One turn or mirror swaps these rows in pairs. Which row does each one swap with?
The rows were stretched afterwards, more along some directions than others.
fumu: [-13 -21  19 -47  -3 -10 -14 -27 -17  11  12 -19  -4   8 -30 -17  24  26
  17   5  14  13 -14]
det: [-14  -8   3   2 -11  -4  19 -25  -7  -6   0   6 -14 -12  -6   9   0   7
 -24  10  -5 -12  -3]
leg: [-12  -8  16 -11 -46 -16   0 -17 -10  25 -10 -21 -12  15   8   5  -1  38
   2   5  18 -13 -10]
Dibo: [  9   3  15 -37   8 -12 -19   3  -8   1   0  -6 -14  -9 -16  -7  19  -4
   8  11  17  -2   2]
piba: [ -7 -20   2 -40 -11  -4  -6 -31 -17  19  12  -9 -12  -5 -28 -18  19  33
  18   3  11  17  -7]
puniz: [-22  -5  19  -2   7  -4   3 -15 -13   2  -4  20  -3  14  -5   3  -9   3
  -7   0   2 -15  -4]
buva: [ -1 -21  20  -4  -5  -7  -1  -6  -3   6  -2  13   9   9 -12  -2  -2  10
  -1 -17   6 -15 -16]
Kup: [ -3  -8  20 -42  15 -11 -22  -3 -19   6   2  -6  -8 -12 -19  -7  25  -8
   6  14  19 -10  -5]
golos: [  4  -1  21 -42  17 -14 -16   1 -25   8   4 -13  -2  -7 -18  -7  22 -11
   9   4  17 -20  -5]
Pumim: [  4 -13  19  -3  -4  -9   0 -15   1  -2   1  20   6  11 -16   7  -6  13
  -9 -12   4 -17 -14]
fasif: [  8  -5  14 -27  15  -1 -19  13 -10   5  12 -24   1 -11  -9  -7  19  -6
   5   4  17  -7   1]
dele: [ 13  -6  15 -51  14  -8 -30   1 -11  11  14   1  -5   0 -14 -12  30   0
  10   7  14   4  -5]
lupa: [-16 -10  14 -18 -37 -12  13 -21 -11  15  -4 -16   4  56  -4  -7   4  22
  -2  13   6  -8 -10]
gul: [-37 -16  15  -1 -14   4   8 -16   0  18  -4 -30 -25  24   7   5   2  24
   6  21  18 -18  -4]
vok: [  2   3   5  -8  -4  -2  21  -4   1   4  -1  -1   3  18   0  -1   6  -7
   0   2   6 -19 -12]
Mokiv: [-13 -18  20  -3 -26  -3  16 -15 -19  13   3 -23  20  52  -7  -6  12  14
 -11   8  -4 -13 -19]
Fami: [-13 -25  12 -46   0  -3  -9 -34 -16  25  11  -5 -16 -10 -31 -15  29  25
  17   8  16  12 -15]
Ved: [-26  -7  18  -5 -10  -9   6 -16  -1  17  -4 -41 -33  16  -1   6  -4  20
   4  18  19 -19  -1]
fipa: [ -4 -21   7 -25   0   8  -7 -22 -11  18  18 -15  -3 -15 -23 -11  24  27
  11  -5   7  16  -8]
nipa: [-15 -19  11 -48  -7 -15  -4 -32 -25  21   7 -11 -12   2 -31 -17  22  26
  21   1  13   9 -12]
beka: [ -2   2  16 -43   9 -13 -22   1 -20   3  -5   1  -3  -3 -19 -13  19   1
  14   8  17  -3  -4]
Vepil: [  1   3  23 -40  12 -29 -20  -1 -27   0  -2 -11  -5  -3 -23  -7  17 -10
  10   6  12 -15  -2]
zel: [-14 -24  12 -49 -14  -5 -11 -36 -16  30   7  -3 -13   5 -27 -14  20  37
  23  10  13  10 -14]
kisel: [ 10 -15  11 -38   5  -4 -24   6  -6  10   9   6  -6  -9 -13 -14  28  -4
   1  16   8   5  -3]
gegin: [-38  -7  20  -9  -6   3   9 -15   1  18  -4 -24 -32  14   4   6  -1  15
  12  18  23 -10   0]
Mebir: [  3  -3  20 -35  13 -15 -25   3 -18   8   7 -11  -1  -9 -15  -8  24 -10
   8   9  13  -8   2]
mutu: [ -5 -23   7 -44 -10  -3  -4 -32  -9  18   9  -3 -24  -8 -33 -16  20  36
  13   6  11  19  -9]
Rul: [-17 -17   4  -6 -39  -1   5 -23  -4  11   3 -28   0  26   8   8   9  34
  -7   7  20  -2  -4]
Nuz: [-19  -3  14   4  -7 -13  17 -35 -14 -14   0  -4 -20   2 -16  14  -3  17
 -19   7  -3 -12  -6]
davo: [-21 -16   8   2 -19  -5  20 -30 -15  -9  -1  -5 -12   7  -7  10   0  20
 -21   9  -4 -14  -7]
Nid: [-21  -8  18  -2  -3   5   1 -16  -3   8  -9  26  -2  23   5   1  -3  18
  -1   1   4  -9  -5]
Zun: [ -8  -2  19   0 -12 -11   9 -23  -4  23  -6  25 -14 -11 -26   2  -9  11
 -10   6 -11 -23 -13]
pog: [-17 -11  16  -5 -22 -10  12 -19 -19  15   2 -33  12  44 -10  -3   8  12
  -4  13   0  -9 -11]
nabeb: [ -1   5  23 -40   9 -19 -27  -7 -16   9  -2  -3 -12  -4 -15  -2  12   3
  18  13  21 -11   0]
Vis: [-12 -12  15  -3 -11   0   7 -18  -2  20  -8  24 -15  -8 -20   0  -3  10
 -15   1 -13 -17 -14]
fimov: [-16 -10   6   4 -13  -1  15 -34  -6 -14   2  10 -15  -1  -9  12   1  12
 -21   6  -1 -13  -6]
nofe: [ -1   1  24  -8 -27 -21  19 -21 -16  11  -2 -23  14  47 -20 -11   3  22
   0   8   5 -15 -15]
nub: [-11   2  27  -3  -2 -18   2 -22  -8  -8  -8  22  -8  32 -11   6 -13  11
  -4  -1   0 -17  -5]
lige: [-16  -7  18   0  -6   6   5 -12 -10  -4  -8  27   7  32   3  -4   4  16
  -7  -2   4 -11  -9]
puviz: [-22 -13   6 -41   4  -2  -5 -33 -24  14   6   0 -15 -19 -26 -10  25  20
  21   7  18  15  -6]
rema: [ -5 -15  10  -4 -38 -15  -1 -18 -14  17   3 -31  -1  11   0   5   8  28
  -9   3  14  -6  -4]
tini: [-20 -15  21 -16 -30 -10   2 -28  -4  11   2 -28 -24  17  -5  13   6  27
 -12  14  21 -21  -9]
nufo: [ -5 -17   0  -7  -3  10  21  -4   6   3   6 -12   1  22   4  -2  16  -5
  -7  10   2 -12 -13]
Pezib: [  3  -6  18 -45  16 -17 -13  -2 -26   5   6 -13  -3  -8 -30 -10  24 -11
  11  16  13 -10  -6]
movin: [  8  -4  16 -42  10 -21 -16  -2 -28   5   8 -21  -5  -6 -22  -7  22  -8
   5  14  11  -8   2]
faz: [ -4 -15  25  -8  -5  -6   4 -16   2   3  -7  25  -2  12 -15   3  -7  13
  -6 -10   7 -23 -17]
papel: [ -8  -9   4 -16  -6   6  21  -1   0   5  -1  -4   3  27  -1  -5  11  -7
  -6   8   5 -15 -16]
reful: [  3  -4   6 -10  -2 -13  19 -13  -5   2   7 -30 -13  21  -7   3   6   1
  -4  12   6 -17  -6]
medok: [  2 -17  31  -9 -18 -19   0 -11  -5  12 -10  15  -1  15 -17   0 -11  23
   1 -12  -1 -26 -25]
Ver: [  0 -15  12 -48  -7 -17 -10 -33 -22  21  12 -16 -16   1 -39 -17  22  36
  21   8  10  15 -12]
nitat: [ 15  -3  10 -35  -2 -17 -23   2 -16  12   4  -7  -9  -5 -14 -11  16   4
  11  14  13  -4  -4]
Petor: [ -8 -12  15 -13 -41 -14  -4 -19  -3  14   3 -26  -9  24   3   7   8  36
  -5   6  18  -3  -5]
zapi: [ -8  -6  20 -10 -30 -15  12 -19 -12  22  -4 -24   9  41 -12  -6   1  22
  -3  16   1 -14 -10]
kilof: [-14 -12  27  -6  -4  -5   7 -15  -7  13  -4  21 -18  -6 -26   5  -6   2
 -14   9 -13 -19 -12]
mit: [-17 -15   9 -40   8  -2  -4 -25 -21  12   5  -1  -2  -7 -25 -16  23  12
  23  -3  14  13  -8]
dodub: [ -1 -19  26 -13 -10  -9  -3 -10   5   3  -1  21   2  18 -15   0  -5  20
  -1 -14   5 -14 -19]
zemes: [-20   3  28   4   6  -8   8 -12 -14  -4  -6  12   4  24  -2   3 -10   2
  -4  -6   7 -22  -8]
goguk: [-15 -13  11  -8 -38  -5   5 -27  -5  15  -3 -26 -11  23   5   9   8  33
  -7  10  21  -9  -5]
Tezan: [-23 -12   0   0 -13   3  21 -22 -13  -7  -9  18  -1  -2  -6   3   4   2
 -22   2  -9 -11  -9]
Vesub: [-21 -14  17 -37   3  -8  -2 -34 -27  14   5 -18  -9  -7 -28 -10  20  22
  20  -3  17  -1 -11]
Dopu: [-15 -15  26 -13   2   0   1 -21   9   4  -2  23 -16   8 -12   9  -1  12
  -2 -11  14 -22 -19]
vofuf: [ 14   5  14 -33  12 -17 -22   4 -16   1   5 -12  -3  -5 -17  -8  18  -7
  12   7  13  -6   2]
Zame: [ -6 -18   7 -33 -16 -11  -8 -32 -17  20   5  -3 -13  -7 -29 -16  14  35
  19   5   9  14 -13]
des: [ -1  -8   3 -13  -6   2  16 -12   6   3   8 -12 -11  22   1   2   8  -1
  -3  11  14 -18  -9]
sufab: [ -8 -25   8 -38  -8  -3  -9 -27  -6  21  13  -8 -15  -6 -25 -18  25  29
  16  12  13  23  -9]
fem: [-14 -29  12 -42  -1  -3  -9 -26 -16  25  15 -11  -6  -1 -26 -19  26  23
  19   3  12  12 -11]

reful is swapped with Tezan
fipa is swapped with fasif
Ved is swapped with Vis

